(in the rows, 128 means zero)
Each run below is a few steps of one of 6 hidden systems, one row a step.
run 1, A, 8 rows:
[[120 110 178 149 108 137 147 149 163 133  75 140 122  88 124 147 191 167]
 [100  81 117 100 114  95 147 114 145 160  84 126 147 135  82 116 197 151]
 [ 84 146  95  80 131 111 122  86 130 137 139 126 137 200 100 130 169 145]
 [ 95 170 127 124 130 176  97 104 107  88 157 145 109 175 132 174 141 163]
 [119  93 144 157 121 190  84 143  89  91 118 148  93 102 125 173 144 164]
 [123  42 118 118 127 117  81 158  93 138 117 128  92  91 111 112 162 124]
 [104 121 109  75 148  68  91 150 109 156 155 125  80 131 132  82 159  93]
 [ 81 207 149 103 135 108 129 132 118 139 155 154  71 124 149 112 134 107]]
run 2, R (8 x 18):
[[155  77 141 189 153 129 154 165 100 139 114 106 108  81 142 149 114 134]
 [109  97 130 108 136  93 146 191 120 149  93 114 148  83 169 127 175 105]
 [ 87 178 150  58 116  88 114 148 151 140 115 147 135 126 156 106 176 120]
 [ 94 202 152  97 117 118 133  75 137 139 127 158 106 154  95 111 126 166]
 [121 123 103 152 125 151 165  56 105 137 128 137 123 153  62 138  91 148]
 [145  56  66 153 129 164 126 116 102 114 142 108 155 144 107 148 105  89]
 [162  93 117 131 128 151  64 177 139  91 160 113 136 123 175 130 121  82]
 [155 158 187 140 134 121  87 180 155 115 140 138  85  89 177 113 124 138]]
run 3, G, 8 rows:
[[ 91 118 111 168 129 162 196 144 112 122 102 122 150 114 149 186 159 106]
 [132  99 125 100  98 155 112 156 129 112  79 133 205  82 152 137 135 116]
 [160 116 153  77 131 107  48 143 123 125 119 125 143 122 140  98 118 181]
 [118 157 149 122 170  93 113 120  91 146 155 119  64 155 127 122 125 187]
 [ 66 164 111 141 144 130 188 106  73 143 134 138  98 134 121 157 129 111]
 [100 125  88 111  93 168 137 117 109 111 110 152 177 100 124 134 113  59]
 [170 101 121 105  99 152  48 132 147 102 142 140 150 114 125  93  90 104]
 [171 119 153 151 152 106  78 143 140 130 171 119  56 136 125  96 105 149]]
run 4, Q, 8 rows:
[[ 98 119 118 104  74 181 104 118 154  97 102 161 164 113 115 139 164  99]
 [135 112 136  80  89 132  55 112 171 116 122 150 130 139  95  92 160 141]
 [117 132 145 121 133 113  87 110 159 127 159 132  62 175  96 118 181 169]
 [ 81 128 125 156 133 160 137 120 125 111 146 137  74 163 120 181 195 142]
 [ 85 101 108 124  96 185 110 141 116  90 111 150 140 116 133 170 183 103]
 [119 106 138  72  89 144  49 146 140 109 110 154 137 103 129 109 164 119]
 [115 145 160  84 119 102  62 128 142 136 139 149  69 134 112  90 167 159]
 [ 72 164 139 131 132 129 131 105 117 131 147 152  47 154 104 145 175 148]]
run 5, G (8 x 18):
[[ 98 104 150 134 151  87 175 164 116 160  91 116 107 102 138 141 190 155]
 [ 72 143 125  66 121 100 154 137 122 147  83 132 171 130 138 137 188 138]
 [ 97 161 133  63 103 146  87 102 132 110 112 148 168 155 120 133 149 166]
 [123 129 131 126 121 172  74  84  98  99 141 149 103 161  91 147 112 187]
 [115  84  96 166 148 164 119 113  61 119 150 128  78 134  98 158 110 138]
 [112  80  85 139 143 142 128 168  79 122 145 116 112 106 153 149 134  65]
 [125 128 135  98 121 123  86 191 130 117 135 134 130  85 185 111 137  67]
 [130 167 182  95 110 104  79 158 149 134 127 157  86  84 146  82 133 127]]
run 6, Q (8 x 18):
[[196 108 127 158 144 109 121 131 189 131 153  91 145 161 131 106  99 124]
 [171 122 158 195 158 122 160 149 172 125 137  91 120 149 150 155 131 163]
 [130 110 149 171 140 137 189 151 139 134  84 106 172 109 151 175 151 161]
 [126 115 128  98 125 114 153 146 128 139  68 111 222 114 150 141 141 152]
 [140 147 130  66 143  88 106 122 121 140 107 111 193 150 147 111 110 177]
 [133 158 132 114 169 109 114 107  81 136 139 111 128 164 132 135  90 197]
 [116 112 105 151 166 142 143 114  43 131 136 116 116 133 121 161  86 160]
 [123  76  89 130 147 134 133 150  49 138 123 115 139  88 140 137  93  96]]
run 7, A:
[[ 80 138  91 118 104 178 128 109  81 105 132 159 128 116 117 149 116  72]
 [144 111 117 125  92 177  62 116 116  98 144 160 110 102 102 110  86  93]
 [174 101 138 152 132 121  77 130 134 131 163 133  61 111 104  86  89 121]
 [146 123 140 171 159  84 147 160 148 153 165 110  57 123 140 106 133  96]
 [112 159 138 148 125 106 179 165 176 142 130 124 118 111 166 128 166  67]
 [115 165 153 114  82 134 153 123 198 127  90 154 165 104 128 115 159  99]
 [139 140 152 120  90 135 132  75 185 132  95 147 155 141  72 108 132 171]
 [138 110 121 159 136 137 143  76 151 130 137 114 124 193  76 147 139 181]]
run 8, U:
[[167 139 133  90 154  76 102 142 159 138 138  91 169 168 162 102 120 154]
 [136 197 161 123 162 104 144 116 113 137 131 118 136 151 148 134  88 193]
 [107 152 128 142 137 155 177 110  71 130  88 136 173 104 129 164  83 162]
 [126  84  78 106 118 154 128 127  84 122 102 119 205 112 131 140 102 101]
 [161 105  89  89 144 112  69 145 113 116 164 102 157 150 154 104  93  99]
 [161 165 141 138 170 106 105 148 106 128 175 113  95 135 165 111  63 132]
 [134 166 155 171 145 127 180 145  99 142 118 130 117  76 153 137  70 118]
 [129 119 116 132 107 128 182 144 129 142  87 130 188  72 141 120 102  71]]
run 9, U:
[[ 85 114 116  99 157 108 128 155 103 130 125 106 137 162 158 167 202 157]
 [ 90 151 148  78 137 133  78 161  97 109 119 141 126 130 171 151 171 166]
 [106 129 155  85 123 132  74 140  67 130  99 160 104  82 123 120 124 174]
 [ 97  98 110  96 130 105 111 117  49 159 114 147  90  88  88  99 117 128]
 [ 83 127  81  99 138 108 130 124  77 149 154 140  85 126 116 108 129  65]
 [102 161 116 126 117 147 103 145 127 106 175 152  76 119 147 117 125  49]
 [146 138 163 155  98 157  95 144 158 112 144 162  71  75 129 106 109  83]
 [156 101 153 163 104 117 140 125 170 155 115 142  86  80  90  84 124  97]]
run 10, X, 8 rows:
[[124 179 166 119  82 150 136 128 179 116  93 161 168  85 140 118 119 109]
 [150 139 134 103  93 117 121  78 182 143 110 144 160 140  79  78 109 132]
 [134 111  97 146 137 109 144  73 153 148 159 114 100 189  70 111 129 130]
 [121 101 104 191 149 162 151 124 135 112 161 109  95 169 124 183 158 115]
 [143  91 142 167 120 184 112 172 146  85 114 121 146 111 162 180 163 133]
 [154  95 166 101 116 120  78 164 151 122  88 125 159  97 146 114 152 171]
 [123 137 155  80 150  58 115 128 125 168 107 119 109 136 112  94 154 189]
 [ 69 173 128 115 159  97 174 106  91 157 126 131  98 155 121 145 150 162]]
run 11, X, 8 rows:
[[155  97 141  84 125  99  38 159 146 125 145 125 102 127 137  84 151 131]
 [126 149 171 136 157  85 116 137 118 156 146 134  40 117 123 103 136 165]
 [ 79 160 156 159 132 128 204 126 108 151  97 150  94  91 120 153 151 136]
 [ 82 137 113 104  86 155 160 119 140 120  85 152 186 109 126 143 162  95]
 [128 126 106  75  91 145  67 100 158 104 136 146 164 159 104 102 133 115]
 [151 114 121 135 134 133  72  94 126 124 173 130  65 162  83 106 110 153]
 [124  86 133 197 147 139 152 136  96 138 136 124  51 107 103 150 135 133]
 [103  90 132 152 121 141 161 176 128 129  92 128 133  76 152 158 183  93]]
run 12, R (8 x 18):
[[132 128 140 159 168 123  99 141 116 121 177 114  43 160 135 142 143 158]
 [ 96 133 137 183 148 149 182 152  89 126 125 129  87  99 150 177 139 122]
 [ 87 108 122 106 103 143 141 154  86 132  78 153 153  60 139 136 145  95]
 [104 121 128  50 101 106  66 128 120 139 111 157 120 109 106  79 155 120]
 [117 153 130 116 132 105  94  97 142 135 170 141  48 169  88  96 144 140]
 [110 134 116 197 138 157 176  98 123 126 157 133  68 146  98 157 123 113]
 [121  83 103 171 103 187 155 136 113 107 107 139 146  84 122 158 125  76]
 [142  77 133 102  93 147  64 163 143 112 104 143 146  84 132 106 152 101]]

Name the system that made each run.
run 13:
[[ 99 181 136 152 153 115 198 102 148 138 137 118 121 174 131 160 147 151]
 [111 150 117 155 117 189 164 104 134  93 112 128 185 157 135 192 127 145]]
 : X
run 14, 2 rows:
[[147 166 155 128  97 156 105 101 206  99 123 141 162 164 119 133 138 162]
 [156 107 154 180 124 161 130  90 143 119 117 128 113 146  82 150 121 199]]
 : G
run 15 (2 x 18):
[[151 140 173 203 122 158 173 116 171 120 109 130 113 117 112 155 126 164]
 [133  78 128 158 112 137 183 124 167 138  79 115 178 121 107 153 172 143]]
 : U
run 16:
[[162 134 139 153 118 100 188 121 174 159 100 120 162  98 116  95  94 101]
 [168 134 129 126 127  86 165 112 192 157 111 101 190 145 122  98 109 125]]
 : G
run 17:
[[108 188 160 164 127 152 170 139 173 109 125 132 134 144 167 176 163 137]
 [137 146 155 130  91 175 129 106 169 102  84 145 197 127 122 153 132 173]]
 : X
run 18 (2 x 18):
[[ 87 129 149 137 120 162 130 112  65 128  97 164  92  90  98 155 131 178]
 [ 95  71  82  95 125 129 114 116  50 146 107 137 127 106  89 122 130 119]]
 : G
run 19 (2 x 18):
[[169 124 131 127 146 138  45 134 118 103 181 118  91 153 138 113  90 142]
 [131 143 148 183 161 124 141 149 102 131 169 125  40 115 144 137 110 122]]
 : G
run 20:
[[ 94 153 149  84 151  70 114 140 136 154 135 125  81 154 135 110 192 158]
 [ 63 192 131 119 139 141 147 116 105 115 143 144 103 161 145 171 160 141]]
 : Q
run 21 (2 x 18):
[[ 89  89  95 127 127 132 178 148 104 139  90 118 174 111 142 161 173 103]
 [119 124 110  61 116 122  71 158 143 110 130 124 177 144 164 119 164 100]]
 : U
run 22 (2 x 18):
[[ 95 178 174 147 124 112 173 127 126 156 109 159  68  78 119 117 134 129]
 [ 85 128 126 124  82 146 171 108 141 143  83 167 140  87  93 119 154  91]]
 : U
run 23, 2 rows:
[[ 88 160 147 148  86 195 147 107 141  95 109 170 129 111 115 169 147 122]
 [117  91 114 102  72 160 104  97 143 122  92 159 160 111  73 112 146 120]]
 : Q
run 24 (2 x 18):
[[170 115 107 112 153 114  65 141 144 109 181  93 135 179 154 111 109 121]
 [159 133 165 180 161 145 102 156 121 105 159 116  71 132 158 155 117 170]]
 : Q
run 25 (2 x 18):
[[103  95  77 123 114 166 141  72  86 123 111 135 166 150  76 149 112 130]
 [152  62  73 104 128 135  71 128 107 118 154 109 148 152 113 116 115 100]]
 : Q
run 26 (2 x 18):
[[121 212 157 111 160  90 143 144 141 136 142 116 140 150 186 128 116 148]
 [120 191 152 149 133 161 162  93  98 118 110 146 147 122 131 158  72 175]]
 : Q
run 27 (2 x 18):
[[ 88 170 103 100 159  72 176 135 117 162 146 112 130 153 157 120 143  93]
 [ 98 210 143 109 109 158 123 133 137  96 136 154 147 127 173 144 118  98]]
 : U
run 28:
[[104  63 123  91 123 107  87 170  95 144 107 135 108  85 125 108 175 116]
 [ 90 144 137  89 135  98  90 146 136 139 155 141  60 142 134 106 194 116]]
 : R
